Small tables with named rows and columns. After each table, cells are looked up by row and column.

Dez:
columns: Lineva, Remat, Sufito, Roperok, Remuben, Bup, Ruka, Bof, Sug, Velanir
Vad: [141, 135, 133, 119, 105, 150, 123, 125, 122, 125]
Sibi: [181, 95, 134, 231, 78, 82, 174, 10, 241, 128]
Lus: [175, 105, 136, 201, 83, 96, 153, 33, 208, 127]
Dom: [116, 141, 100, 123, 111, 177, 170, 177, 131, 122]
Ruko: [150, 146, 86, 106, 70, 151, 95, 123, 132, 159]
Zum: [153, 135, 144, 113, 96, 138, 94, 97, 117, 129]
Bev: [133, 124, 118, 165, 108, 147, 186, 126, 168, 117]
Sipo: [177, 110, 119, 193, 70, 98, 142, 37, 208, 142]

What is the Sug of Zum in Dez?
117
What is the Sug of Sibi in Dez?
241
What is the Bup of Sipo in Dez?
98
What is the Remat of Lus in Dez?
105
What is the Ruka of Sipo in Dez?
142
What is the Remuben of Sipo in Dez?
70
What is the Bup of Sibi in Dez?
82
What is the Ruka of Lus in Dez?
153
What is the Remuben of Dom in Dez?
111
What is the Ruka of Ruko in Dez?
95
What is the Ruka of Vad in Dez?
123
What is the Ruka of Bev in Dez?
186
What is the Sug of Vad in Dez?
122
What is the Bof of Dom in Dez?
177
Row with the largest Remuben: Dom

Table Kolorem
,Zol,Lamaza,Zomolep,Lov
Zes,48954,75910,42315,57249
Loget,63922,21307,58679,39799
Fikolef,20851,27102,39413,36836
Loz,18421,29937,37841,37534
Fitup,85372,26825,67140,44515
Labogef,13668,34691,35461,39004
Kas,82533,28341,65591,44669
Godisib,82274,31570,64607,45577

What is the Lov of Fikolef in Kolorem? 36836
What is the Lamaza of Fitup in Kolorem? 26825
What is the Lamaza of Fikolef in Kolorem? 27102
What is the Zol of Labogef in Kolorem? 13668
What is the Zomolep of Labogef in Kolorem? 35461
What is the Lov of Loz in Kolorem? 37534
What is the Lov of Godisib in Kolorem? 45577
What is the Lamaza of Loget in Kolorem? 21307
What is the Zol of Kas in Kolorem? 82533
What is the Lov of Zes in Kolorem? 57249
What is the Lamaza of Godisib in Kolorem? 31570
What is the Lamaza of Kas in Kolorem? 28341
What is the Zol of Fitup in Kolorem? 85372
What is the Zomolep of Loz in Kolorem? 37841
What is the Zomolep of Fikolef in Kolorem? 39413
What is the Lov of Kas in Kolorem? 44669
What is the Zol of Godisib in Kolorem? 82274
What is the Zol of Zes in Kolorem? 48954
What is the Zomolep of Kas in Kolorem? 65591

Table Pud
         Rud  Mumeno  Bolu  Dezok
Dut     -620    -598   166   -291
Nosib    276    -506  -289    392
Beku     236    -484  -368    275
Sikulu  -563     -95  -612   -593
Ral     -613    -610   240   -153
Musud   -619    -604   230   -221
Geseg   -547     -98  -604   -591
Pumaz    202    -580   -76    559
Moko    -549    -614   191     31
Daz     -574     -73  -617   -592

What is the Rud of Dut in Pud? -620
What is the Dezok of Sikulu in Pud? -593
What is the Rud of Beku in Pud? 236
What is the Dezok of Dut in Pud? -291
What is the Bolu of Geseg in Pud? -604
What is the Dezok of Moko in Pud? 31
What is the Mumeno of Moko in Pud? -614
What is the Dezok of Ral in Pud? -153
What is the Mumeno of Ral in Pud? -610
What is the Mumeno of Geseg in Pud? -98
Which row has the largest Rud? Nosib

Table Kiteson
columns: Zib, Puv, Zovuma
Vigi: [97, 142, 196]
Bil: [16, 73, 164]
Dubola: [116, 22, 38]
Non: [107, 42, 204]
Runa: [32, 61, 3]

What is the Puv of Non in Kiteson?
42
What is the Zovuma of Runa in Kiteson?
3
What is the Zovuma of Non in Kiteson?
204
What is the Zib of Non in Kiteson?
107
What is the Zib of Bil in Kiteson?
16
What is the Puv of Vigi in Kiteson?
142
What is the Zovuma of Dubola in Kiteson?
38
What is the Zovuma of Bil in Kiteson?
164
What is the Zib of Runa in Kiteson?
32
What is the Puv of Runa in Kiteson?
61
What is the Puv of Dubola in Kiteson?
22
What is the Zib of Dubola in Kiteson?
116
What is the Zib of Vigi in Kiteson?
97
What is the Zovuma of Vigi in Kiteson?
196
What is the Puv of Bil in Kiteson?
73

Table Peninof
	Ged	Gifi	Zali	Paduli	Fefelen	Fid	Rufori	Zuk
Dazugiz	117	121	68	80	77	115	102	242
Punaku	112	81	87	84	67	128	117	243
Mugure	129	93	99	163	78	78	142	194
Dagifuz	129	110	91	177	94	71	137	186
Batum	139	116	85	185	94	60	137	175
Getene	123	128	65	91	85	99	107	229

Dagifuz, Zuk -> 186
Punaku, Fid -> 128
Batum, Ged -> 139
Dazugiz, Zali -> 68
Dagifuz, Ged -> 129
Dagifuz, Paduli -> 177
Dagifuz, Gifi -> 110
Punaku, Gifi -> 81

Soku
         Dab  Pigok  Zut  Tig  Lelezad  Gok  Gitume
Vek      126    122  198  140      150  161      77
Monorem  121    117  200  137      149  162      68
Fif      169    211   83  183      193  194     245
Rer      232    187  201  186      153  129     229
Siv      232    182  211  184      150  125     220
Gired    130    211   38  175      208  223     229
Bos      236    173  231  182      143  116     207
Lipir    131    206   47  174      205  219     223
Tibazod  127    201   52  171      203  218     212
Sepoduf  128    118  205  139      147  158      74
Malipu   236    181  218  185      148  122     220
San      239    177  228  184      144  117     214

Lelezad of Bos = 143
Dab of Lipir = 131
Gitume of Malipu = 220
Tig of San = 184
Lelezad of Malipu = 148
Zut of San = 228
Gok of Tibazod = 218
Pigok of Monorem = 117
Dab of Tibazod = 127
Gok of Bos = 116
Dab of Gired = 130
Pigok of Tibazod = 201
Gok of Lipir = 219
Lelezad of Vek = 150
Dab of San = 239
Tig of Vek = 140
Tig of Siv = 184
Lelezad of Tibazod = 203
Zut of Lipir = 47

Table Mabugi
         Fev  Maf  Bevuf  Sif
Darozak  199  196    196  193
Vabob    110   94    100   69
Kib      137   97    113   37
Zamik    239  208    184  118
Gaf      230  203    193  138
Fal      226  199    192  136
Pogi     199  200    184  186
Kazupeg   27  101     95  234

What is the Bevuf of Darozak in Mabugi? 196
What is the Bevuf of Pogi in Mabugi? 184
What is the Maf of Vabob in Mabugi? 94
What is the Fev of Zamik in Mabugi? 239
What is the Maf of Darozak in Mabugi? 196
What is the Sif of Fal in Mabugi? 136
What is the Bevuf of Vabob in Mabugi? 100
What is the Fev of Kib in Mabugi? 137
What is the Sif of Gaf in Mabugi? 138
What is the Bevuf of Gaf in Mabugi? 193
What is the Maf of Fal in Mabugi? 199
What is the Sif of Vabob in Mabugi? 69
What is the Sif of Zamik in Mabugi? 118
What is the Maf of Kib in Mabugi? 97
What is the Bevuf of Kazupeg in Mabugi? 95
What is the Fev of Gaf in Mabugi? 230
What is the Sif of Darozak in Mabugi? 193
Which row has the largest Maf? Zamik

Tef:
|  | Rutu | Lebutig | Loton | Zefaru | Som | Zateval | Zepum | Fuv | Sisesiv | Fime |
|---|---|---|---|---|---|---|---|---|---|---|
| Nobezok | 0.4 | 0.4 | 0.3 | 0.3 | 0.4 | 0.4 | 0.4 | 0.4 | 0.3 | 0.3 |
| Lefib | 0.4 | 0.3 | 0.4 | 0.2 | 0.4 | 0.4 | 0.2 | 0.3 | 0.3 | 0.3 |
| Mobeke | 0.4 | 0.4 | 0.4 | 0.5 | 0.5 | 0.3 | 0.6 | 0.4 | 0.5 | 0.4 |
| Givomil | 0.6 | 0.7 | 0.7 | 0.8 | 0.6 | 0.7 | 0.6 | 0.7 | 0.8 | 0.7 |

What is the Fime of Nobezok in Tef?
0.3
What is the Rutu of Nobezok in Tef?
0.4
What is the Fuv of Nobezok in Tef?
0.4
What is the Sisesiv of Lefib in Tef?
0.3
What is the Fuv of Mobeke in Tef?
0.4
What is the Lebutig of Mobeke in Tef?
0.4
What is the Zateval of Givomil in Tef?
0.7
Row with the largest Zateval: Givomil

Table Nutinen
|  | Nokod | Suru | Sefisa | Fudoz | Nulu | Vip | Zazit | Vid |
|---|---|---|---|---|---|---|---|---|
| Ninu | 45.435 | 34.664 | -5.669 | -81.400 | -79.021 | -80.878 | -75.055 | -7.183 |
| Rur | -76.861 | -72.805 | 1.685 | -70.575 | -80.125 | -77.693 | -77.081 | 1.737 |
| Fitom | 68.783 | 60.155 | 4.745 | -73.223 | -79.676 | -80.091 | -59.687 | 1.797 |
| Val | -65.510 | -63.507 | -12.597 | -26.132 | -79.048 | -63.974 | -81.393 | -11.665 |
| Sumob | 1.049 | -3.046 | 0.411 | -80.026 | -79.412 | -80.009 | -77.841 | -0.365 |
| Daf | -56.334 | -58.525 | -19.009 | 50.806 | -78.105 | -39.649 | -78.577 | -16.936 |
| Geri | 49.936 | 40.620 | -21.183 | -81.040 | -78.491 | -81.183 | -65.157 | -23.565 |

Sefisa of Ninu: -5.669
Vid of Ninu: -7.183
Zazit of Geri: -65.157
Sefisa of Val: -12.597
Suru of Daf: -58.525
Fudoz of Daf: 50.806
Vip of Geri: -81.183
Zazit of Val: -81.393

